In the rows, zero is written as 128.
A single turn carries every row of the set below to another of its rows. Some are shown first; where does it send the rows asked next?
suvo: [111 132 122 122 125 153 100 151  94 150 116  97 143 120 155 157 124 130
 104 122 125 143  95 109 113 129 113 145 128 102 138 143 129 109 138 144]
Tutun: [108  96 108 143 115 124 110 145 117 148 141  90 142 123 153 120  98 145
 116 122 158 136 129 134 128 135 140 152  76 120 134 137  89 100 139 103]
nibem: [102 142 125 156 127 101  98 124 109 177 140 119 141 124 164 131  91 101
 150 112 142  84 112 118 111 111 131 158 142 114 118 144  89 119 131 125]
kuvu: [114 139 105 163 115 123 131 130 136 126 131 113 168 104 130 122 104 104
 117 106 145 136  97 115 127 132 155 132 102 107 107 112 102 120 163 132]
zod: [125 159 144 144 123  96 105 162 126 143 121 115 146 101 127 127  96 130
 146 125 134 119 125 140 128 121 169 169 124 129 134 118 113 101 143 128]
sed: [134 123 124 117 125 120 130 132  89 133 123 119 148  87 144 134 119  95
 122 126 141 105 139 132 146 132 144 130 103 124 123 140  76 124 153 100]
miz: [132 119 121 142 132 111 130 151  97 170 149 113 154 121 131 106  95  96
 113 113 137 116 111 118 155 129 157 124 107 141 110 113 101 110 151 134]
Tep: [118 117 139 125 130 115  87 129 110 136 123 107 147 105 142 141 111 115
 149 130 112  73 123 111 123 118 150 137 121 114 110 124  96 137 127 109]
Tidir: [129 149 134 144 137 142 123 165  89 154 131 121 150 115 157 140 128 134
 142 134 156 138 140 120 116 118 122  97 134 122 117 130  95  99 141 130]
zetev: [113 136 109 161 114 121 122 129 131 124 132 113 166 105 128 116 102 100
 116 103 151 140  96 121 129 134 154 127  96 106 107 117 104 114 161 132]
bek: [109 145 136 130 126 114 105 143  99 120 128 102 156 114 143 135 123 116
 115  88 143 137 103 143 111 122 113 145 155 121 146 142 105  82 138 143]
lotuz: [122 141 110 149 128 114 121 134 133 142 142 118 160 122 125 133 107 132
 132 112 146 114 112 118 142 111 105 163  95 115 103  99  84 114 132 106]
sep: [129  91 141 147 141 135  95 131 115 160 133  94 134 139 147 111  95 111
 155 127 131 117 107 128 150 132 143 128 131 134  89 135  95 118 141 128]
pugod: [116 123 103 136 147 129  98 130  99 147 112 116 131 101 142 146 119 127
 101 128 156 134 124 141 179 117 140 124 105 102 112 127  92 122 153 122]
rudok: [110 129 117 154 126 147 100 129 135 145 123  81 173 106 151 132 121 108
 122 116 141  92  98 129 110 105 144 124 134 115 133 129 105 115 171 158]
salit: [ 95 114 117 135 113 155 117 148 122 153 141  77  99 113 152 135 108 121
 119 121 127 124 134 119 142 133 133 129 113 112 140 150  75 126 148 118]
Naso: [ 99  95  99 162 145 119 113 134  92 144 116 108 124  99 176 107 114 134
 134 118 135 118 117 121 123 105 137 162 104 115 103 147  89 107 153 115]
fili: [119 130 118 134 130 117 109 133 112 130 116 103 148 122 139 120 116 115
 117  99 139 152 111 143 122 123 100 133 152 112 134 128 140 106 147 147]
bala: [ 93 127 140 167 127 111 135 144 123 138 129 108 126 112 135 117 117 123
 159 124 110 110 106 122 140 127 128 173 109 113 119 107 103  91 139 132]
Zava: [125 136 120 137 124 143  84 154 130 147 107 129 146 128 154 123 111 142
 149 121 144 125 128 135 127 111 148 126 150 136 138 137 120  90 167 137]
guv: [125 111 131 137 119 147 101 138 113 138 131 118 124 130 153 132 112  89
 130 121 117 155 124 136 136 126 153 155 126 115 116 146  60 110 161 106]
vegi: [113 145 100 140 132 112 117 138 115 150 131 113 121 129 130 133 126 121
 121 113 135 124 131 130 142 111 142 155  66 105 114 147  93  97 125 133]
duni: [117 147 123 162 109 155 102 137 101 142 140 112 137 139 162 147 125  99
 125 107 165  97 127 135 105 122 136 136 145 109 132 152 108 110 154 124]
tum: [105 147 115 159 115 156 124 149  98 160 149  71 137 116 134 133 116  94
 118 124 140 132 131 121 124  98 130 125 141 114 145 111 101 122 150 140]
zevo: [128 163 141 136 122  99 106 166 128 136 125 119 151 104 128 127  94 123
 142 124 135 121 125 142 125 118 167 168 119 126 130 121 105  98 139 134]
nofi: [116 131 102 139 147 128 101 134 100 153 112 117 134 105 139 154 124 125
 106 125 156 133 121 137 183 121 142 125 104 103 109 126  85 114 152 126]
puli: [ 88 117 124 156 144 119 102 134 122 155 149 110 152 103 163 125 109 136
 135 136 130 114 117 128 147 128 131 191 135 126 129 141  74 114 126 119]
sege: [ 97 146 121 138 139 129  83 153  91 160 110 115 167 104 130 148 128 129
 138 133 127 134 112 129 140 104 132 115 131 110 153 115  96 112 168 138]
sas: [109 129 115 127 118 151 109 150  78 149 120  88 141 121 156 141 103 130
 115 110 146 129  89 101 123 110 113 142 145 135 136 128 126  88 132 136]
ves: [106 139 123 109 133 127 125 145  89 131 125 104 152 108 161 140 104 127
 119 102 145 115 111 114 109 102 111 140 155 127 132 142 106  87 132 155]
bina: [118 134 129 139 118 115  86 158 113 151 143 127 146 126 134 135 107 103
 115 113  96 126 111 107 125 110 174 156 120 120 125 104  82 108 143 114]
vefo: [136 134 119 126 134 138  99 129 118 146 109  87 152  97 149 140 137 125
 104 114 139 141 111 124 122 121 102 135 138 107 126 137 133 114 130 141]
bupa: [115 109 130 158 138 124 107 164 104 152 118 100 123 129 181 133 106 135
 144 139 128 122 101 126 109 111 122 123 127 140 105 126  71  99 141 101]
misom: [108 147 124 151 122 105 101 129 106 173 136 121 141 120 160 127  90  98
 154 109 141  80 110 113 116 107 126 159 141 116 120 138  90 118 125 124]
tumu: [ 97 112 123 137 117 157 113 145 123 154 141  80 100 107 158 131 115 122
 115 124 120 127 126 116 140 131 136 130 117 111 141 152  73 128 143 120]
pusad: [115 107 137 159 137 126 110 167  99 156 120 104 125 133 180 133 103 134
 144 141 125 118  93 124 115 115 120 127 129 137 110 122  75 103 137 106]

nofi turns into salit
guv turns into sep
sas turns into ves
Where do these go?
duni turns into Zava
puli turns into bala
pusad turns into misom

A single turn carries every row of the set below to another of its rows. Some are shown first; where does it send the rows asked next?
kino: [151 169 139 111 114 144 155 120 148 109 154 146 127 106 117  99 108 126
 118 101 130 160 112 110 112 134 165 121 130]
Sab: [112 150 148 135 112 149 182 111 164 114 134 133 131 129 147 121 131 114
 131  97 126 163 122 123 123 110 128 137 127]
kesi: [131 156 160 112 130 148 145 119 139 109 122 137 141 127 127 142 134 117
 146 121 105 152 113 115 153 126 142 132 133]
difum: [139 158 142 159  97 148 158 138 113 138 137 131 114 128 123 119 138 113
 141 126 103 112 123 150  93 125 174 111 102]
vefe: [ 98 153 145 129 100 148 169  95 101 113 148 121 124  86 131 129 129 119
 145 132  98 140 119 131 127 122 165 126  98]
Gomi: [ 94 159 144 130  92 127 155 114 123 104 117 139 138 109 114 122 132 121
 168 132 125 143 111 141 127 125 145 133 157]
fipat: [137 146  98 112  91 124 157 140 142 124 149 106 106 121 129 126 136 117
 152 126 101 153 111 159  97 116 134 118 133]
Suk: [130 157 136 156 100 125 158 116 148  90 114 161 117 111 139 110 138 127
 158 144 119 129 115 119 117 106 165 119 121]
tomob: [150 150 145 136  91 143 195 109 141  92 155 152 147 103 113 115 128 111
 161 122 105 138 119 134 129 118 158 128  91]
ruzin: [116 161 132 139 132 155 165 159 153 125 125 134 123  95 118 119 116 102
 143  86  85 147 135 127 124 108 148 108 134]
Fipot: [133 147 147 122 111 110 139 134 103  89 148 131 104 132 149 125 131 114
 136 129 131 132 131 125 136 106 151 139 126]
Toz: [125 139 138 133 105 104 122 142 137 103 150 131 120  78 130  89 128 115
 137  99 108 158 122 133  93 108 127 127 127]
fer: [136 140 132 121 118 144 135 152 143  94 150 141 138 123 116  97 148 111
 156 121  80 119 136 126 113 107 167 108  90]
tik: [118 151  99 135 119 144 149 116 147 127 142 132 123 117 118 100  91 104
 140 110 131 143 120 120 133 116 134 125 150]
Kiduv: [154 138 119 132 118 149 120 149 116 105 150 134 108 102 132 104 135 102
 150 126 102 142 118 141 134 135 132 131  86]
pepud: [108 150 108 126  96 160 134 143 124 102 169 141 105 109 138 111 154 126
 143 124  93 166 133 158 114 117 156 106 113]
kisu: [140 138 149 157 118 135 181 139 127 110 120 136 121 129 148  91 113 117
 157 122 116 144 121 133 149 107 133 137 119]
nimig: [136 141 130 153  86 156 149 136 115 137 154 136 107 140 126 102 119  87
 137 135 109 153 118 136 126 106 169 107 107]
Busos: [107 157 129 155 110 162 117 159 141 119 138 150 119  84 118 125 130 112
 164 114 132 151 126 129 117 115 150 131 140]
Gabar: [123 125 136 134 118 147 167 117 111  96 152 112 121 141 110 123 135 106
 144 116 125 163 135 115 102 102 163 147 118]
funad: [109 146 144 120 127 143 142 143 142 135 177 146 136  91 119 106 125 110
 111 107  90 145 141 124  96 111 156 119 119]
Neka: [129 144 120 139 104 151 124 137 109 104 174 124 122  88 103 116 119 114
 158  93 101 150 108 150 100 121 141 119 143]
togu: [175 150 135 139  89 144 146 125 118 113 156 116 117 152 134 114 133 119
 146 107 114 144 114 143 121 115 141 127  95]
Zasum: [112 170 157 134  79 150 152 147 139 114 122 142 144  98 140 115 118 141
 152 109 104 147 131 130  83 120 143 129 132]
rikad: [119 126 129 136 114 120 148 124 157 116 173 144 132  89 122  84 117 122
 164  92  89 134 129 135 111 127 143 127 134]
zozup: [135 147 134 130 127 144 146 147 127 144 154 117 137 116  82 107 148 118
 136 110  92 131 102 122 117 115 145 140 106]
tuve: [136 160 137 109  97 147 144 138 113 109 155 130 160  99 148 104 112 134
 154 110 124 136 123 155 122 110 166 131 154]
Puso: [137 156 134 116  88 122 149 118 122 124 149 152 135 129 120 103 136 117
 139 157 102 128 138 144 129 125 176 109  98]
meged: [123 161 140 124 122 163 151 117 143  82 130 141 154 117 127 133 145 122
 158 125 138 159 132 153 133 117 141 113 123]
Ped: [103 152 149 119  90 135 150 146 159 147 174 127 124 124 108 101 129 137
 156 134 114 143 114 128 114 124 140 118 100]

togu turns into Neka
kesi turns into nimig
Where do these go?
ruzin turns into kisu
vefe turns into Ped
tomob turns into zozup

